One turn or mirror swaps these rows in pairs. Which row does each one swap with?
The rows were stretched afterwards, more along some directions than others.
Vum: [-9,-30,-1,-20,24,27,-6,-6,-3,1,-1,6,-6,-15,-44,6,-4,7,-4,17,-3,-3,-9,6,-5]
gafaf: [-4,-18,0,-8,0,2,-2,-6,-11,-12,-15,-2,-4,12,-21,4,-20,4,7,21,5,-8,-2,5,1]
sib: [1,-8,-7,4,13,8,0,12,-3,5,3,-21,6,-4,-35,0,-10,0,2,3,-7,-6,-17,-2,-4]
faz: [-16,-38,3,-20,5,15,-9,-8,4,1,-4,-13,2,-5,-33,7,-21,-7,3,29,1,-5,-14,18,-10]
nud: [1,-32,7,-5,6,17,-4,2,1,0,-13,1,20,-8,-22,5,-21,2,-10,5,7,-12,-16,14,3]
rusuk: [-23,-27,-3,-19,12,13,-2,-17,1,-3,-2,0,-3,-4,-24,1,-5,0,-4,18,10,-6,-13,21,3]
Digo: [-5,-21,-2,-17,6,27,-1,-6,-6,11,-8,-12,9,-10,-36,-7,-14,13,-14,12,-3,-9,-14,6,6]
kiba: [-16,-39,-14,-32,7,26,-13,-20,-3,-11,-4,-13,9,-2,-34,-3,-14,9,-3,26,-2,-13,-14,21,2]
riz: [-14,-21,-7,-34,12,19,-4,0,-8,1,1,-5,5,4,-31,-6,-13,16,4,19,-13,-7,-16,6,4]
gebab: [-5,-31,-12,-23,18,22,-11,-7,1,-18,-6,2,-5,-3,-27,9,-9,7,6,16,-5,2,-17,7,-9]
Mopu: [-11,-35,-2,-28,8,34,-5,-15,-6,1,-7,-8,5,-7,-30,5,-16,6,-8,25,0,-15,-10,17,5]
Vaval: [0,-14,0,6,2,5,-12,4,-4,-6,-7,-11,2,-2,-19,4,-14,0,8,13,10,-4,-4,10,-11]
lus: [-14,-15,-2,-1,-5,4,4,10,-1,2,-1,-12,6,-1,-9,-6,-22,-6,4,4,8,-2,-22,4,8]
Bako: [-4,-21,-1,-6,2,0,-7,-2,-4,-9,-9,-20,8,-1,-25,1,-23,1,-5,19,0,-10,-17,19,-1]
pabop: [-6,-10,-5,-7,-3,7,-7,-2,-9,-2,-14,-10,-2,4,-17,7,-23,6,-4,9,1,-4,-18,6,8]
gatab: [-1,-20,-4,-2,4,8,-2,-7,-5,-10,-14,-16,11,-4,-19,-3,-22,5,-7,16,-2,-15,-6,17,7]
ribim: [4,-22,-10,-12,13,14,-14,2,0,-19,-6,0,0,-7,-21,4,-5,5,13,8,2,-3,-13,6,-10]
Teteb: [-4,-27,-17,-11,9,7,-9,2,-14,-3,0,-13,4,14,-42,-10,-10,-1,12,13,-9,-1,-15,1,2]
Nilol: [3,-23,2,-10,-2,13,-12,4,-1,-6,-11,-5,21,5,-29,2,-25,7,-6,12,8,-3,-19,8,-5]
gusub: [2,-4,-5,0,4,16,-6,0,-4,-8,-3,2,-4,-11,-20,9,-13,5,0,8,2,-11,-9,-3,-5]
Sig: [-4,-10,3,-1,8,12,2,-4,-4,3,-8,-10,11,-3,-18,7,-13,12,-7,3,2,-12,-19,9,-7]
dav: [-14,-27,-10,-24,14,19,-16,-4,7,-4,-14,-3,0,-14,-36,13,-29,-2,4,15,-6,-1,-13,12,2]
Motu: [-18,-14,-11,-10,14,7,-2,-12,-4,-6,-2,-9,-5,3,-34,2,-14,4,-2,26,3,-4,-11,10,6]
fos: [-10,-21,-13,-29,14,22,-13,-7,1,-12,-2,-10,-3,-8,-32,17,-13,6,16,12,-8,-16,-11,14,0]
Meler: [1,-22,-9,-11,3,7,-10,-16,-5,-14,-12,-14,7,-6,-18,-4,-18,-5,-5,9,4,-13,-8,12,8]
tazu: [-9,-18,6,2,3,16,0,-3,-4,5,-1,-23,6,-4,-36,-7,-17,-1,-9,12,4,-16,-17,13,-2]
nol: [-13,-28,-10,-19,25,18,-2,-16,0,-5,-10,3,-5,-7,-28,4,-9,6,0,7,-6,-6,-18,13,-3]
peka: [-2,-22,-3,-4,7,4,-10,-8,-11,-16,-1,-5,1,9,-15,3,-4,4,5,15,9,-5,-12,12,-9]
filog: [-6,-12,14,-4,6,18,0,-15,-1,-1,-6,-6,-5,-12,-23,1,-18,15,-25,17,2,-12,-12,9,-5]
nom: [-6,-23,-17,-20,16,22,-6,-6,-13,-2,3,-11,-8,7,-50,-6,-7,6,1,9,-8,-5,-20,2,-2]
lubi: [-12,-36,-11,-18,23,9,-9,-4,-2,-6,-2,-9,6,4,-33,4,-13,-6,10,14,-3,-2,-16,13,-2]
suke: [-10,-29,-6,-16,15,22,-8,-13,3,-5,-10,7,3,-9,-25,-4,-11,12,0,12,-3,-7,-5,4,2]
tizi: [-21,-25,2,-17,5,18,-7,-6,3,3,-2,-3,1,-14,-22,-1,-5,4,-12,13,6,-6,-14,22,10]
nokag: [1,-12,-1,12,3,10,-1,1,-4,-4,-9,-15,4,-6,-18,3,-14,1,4,10,8,-15,-7,14,-7]
botod: [-5,-26,10,-19,4,19,-8,1,-3,-2,-5,1,9,-1,-25,3,-11,12,-9,15,9,-3,-17,16,-4]
guto: [-5,-13,-1,-9,10,13,-6,5,-6,-2,5,-21,1,-2,-50,5,-20,0,1,22,-7,-6,-15,3,-11]
fem: [-16,-23,-9,-25,8,20,-6,-1,-2,-17,-4,-3,-9,-8,-30,3,-27,1,12,10,1,-2,-9,9,-3]
dizol: [-9,-37,-1,-25,14,25,3,-20,-4,3,-3,-8,9,-6,-35,6,-8,5,-19,14,6,-5,-20,9,1]
Gedes: [-2,-20,-12,-19,14,18,-5,-13,-7,-6,-8,-12,-7,-14,-29,-7,-7,9,-5,6,-10,-3,-7,5,1]
roteg: [1,-14,-6,-1,8,11,-5,0,-13,-7,-3,-17,6,13,-35,5,-19,4,4,15,5,-14,-21,4,-6]
Lon: [-12,-32,-1,-21,2,23,-8,-13,3,-4,-8,-6,-6,-19,-28,-5,-15,-3,-20,10,-5,-9,-21,21,2]
taf: [-20,-20,2,-14,11,11,-5,-9,2,0,-5,7,-6,1,-28,4,-11,-1,-2,25,14,-2,-13,12,4]
movo: [15,-34,-13,-2,14,27,-1,-10,-10,-6,-15,-16,8,-7,-39,2,-17,2,-2,7,0,-12,-14,3,-5]
Nas: [2,-22,-19,-12,12,13,-5,-4,-6,-2,0,-9,12,4,-30,-8,-12,-1,2,-6,3,-6,-22,2,-2]
Kufus: [-18,-18,-6,-16,10,14,-2,-2,-7,-4,-1,0,-14,5,-35,-8,-12,-1,4,11,-10,-8,-19,1,3]
novo: [-14,-31,-2,-26,2,28,-5,-22,-2,-9,2,-10,0,-5,-22,7,-7,10,-6,26,1,-16,-9,18,4]
tor: [7,-13,1,4,2,11,-6,0,-11,1,-2,-11,6,-4,-34,-4,-9,5,-10,7,7,-7,-17,1,-7]
digu: [-10,-10,3,-5,5,10,-6,11,-4,-3,3,-17,-3,-8,-28,2,-15,-1,7,5,-12,-8,-10,3,-12]
mif: [-15,-39,-15,-32,11,21,-14,-6,-7,-12,-8,-4,6,4,-37,4,-16,12,11,25,-4,-9,-10,18,1]
telor: [-4,-11,4,-6,-2,7,-6,-1,-8,1,-11,7,0,3,-21,10,-22,-6,-6,15,5,-12,-9,-1,4]
des: [1,-12,-13,-18,8,3,-13,1,-8,-13,-2,-18,7,-1,-28,-11,-19,6,9,6,-13,-6,-12,6,-5]
monim: [-4,-28,-8,-24,13,27,-9,-16,-4,-19,0,0,-8,-10,-26,14,-6,8,-2,11,1,-12,-21,9,-11]
lusi: [-10,-28,5,-9,16,16,-10,-1,5,-5,-4,4,14,-3,-36,8,-20,-1,2,26,11,-11,-14,15,-6]
noket: [-14,-22,-10,-8,20,16,2,-10,-8,-9,-1,-9,-15,-4,-25,-2,0,3,10,10,-8,-10,-5,7,1]
kup: [3,-9,-6,5,4,19,-10,1,-5,-14,-10,-11,-6,-16,-25,3,-12,6,2,7,2,-16,-6,13,-3]
fazok: [-14,-24,4,-19,6,17,-9,-9,5,4,-2,7,4,-13,-29,2,-18,-2,-17,13,6,-3,-15,13,3]
ged: [-14,-23,0,-15,18,13,3,1,-6,5,4,-5,-1,-2,-44,4,-21,-2,-3,9,-1,-2,-22,0,4]
Laka: [-4,-21,-12,4,3,6,-11,1,-4,1,-5,-24,16,3,-36,-5,-24,-1,4,18,4,-6,-10,14,-1]
nefi: [-6,-15,-4,-15,-1,25,-5,2,-4,-10,-11,2,1,-14,-19,6,-11,14,-2,5,-3,-16,-5,4,2]
Tikuv: [3,-16,-1,1,1,5,-3,-1,-7,2,-9,-23,2,1,-16,3,-19,-2,-3,3,-4,-14,-19,18,9]
dubod: [3,-18,-14,0,10,14,-4,9,-13,-3,6,-20,1,-1,-40,3,-18,-1,14,1,-5,-7,-21,-7,-9]
zazu: [-12,-27,-3,-25,7,19,-17,-11,0,-4,-2,1,-8,-9,-33,13,-18,-12,-3,20,-1,-7,-14,9,-8]
dufes: [8,-25,-2,3,1,13,-8,-10,2,-13,-15,-18,11,-11,-24,-3,-26,-6,-4,13,0,-19,-4,18,6]
ruzo: [-4,-10,-6,-9,20,20,8,-2,-3,2,6,-6,-1,-5,-26,8,-9,5,-6,5,0,-10,-22,-1,-5]

Digo swaps with Gedes
gafaf swaps with faz
sib swaps with nom

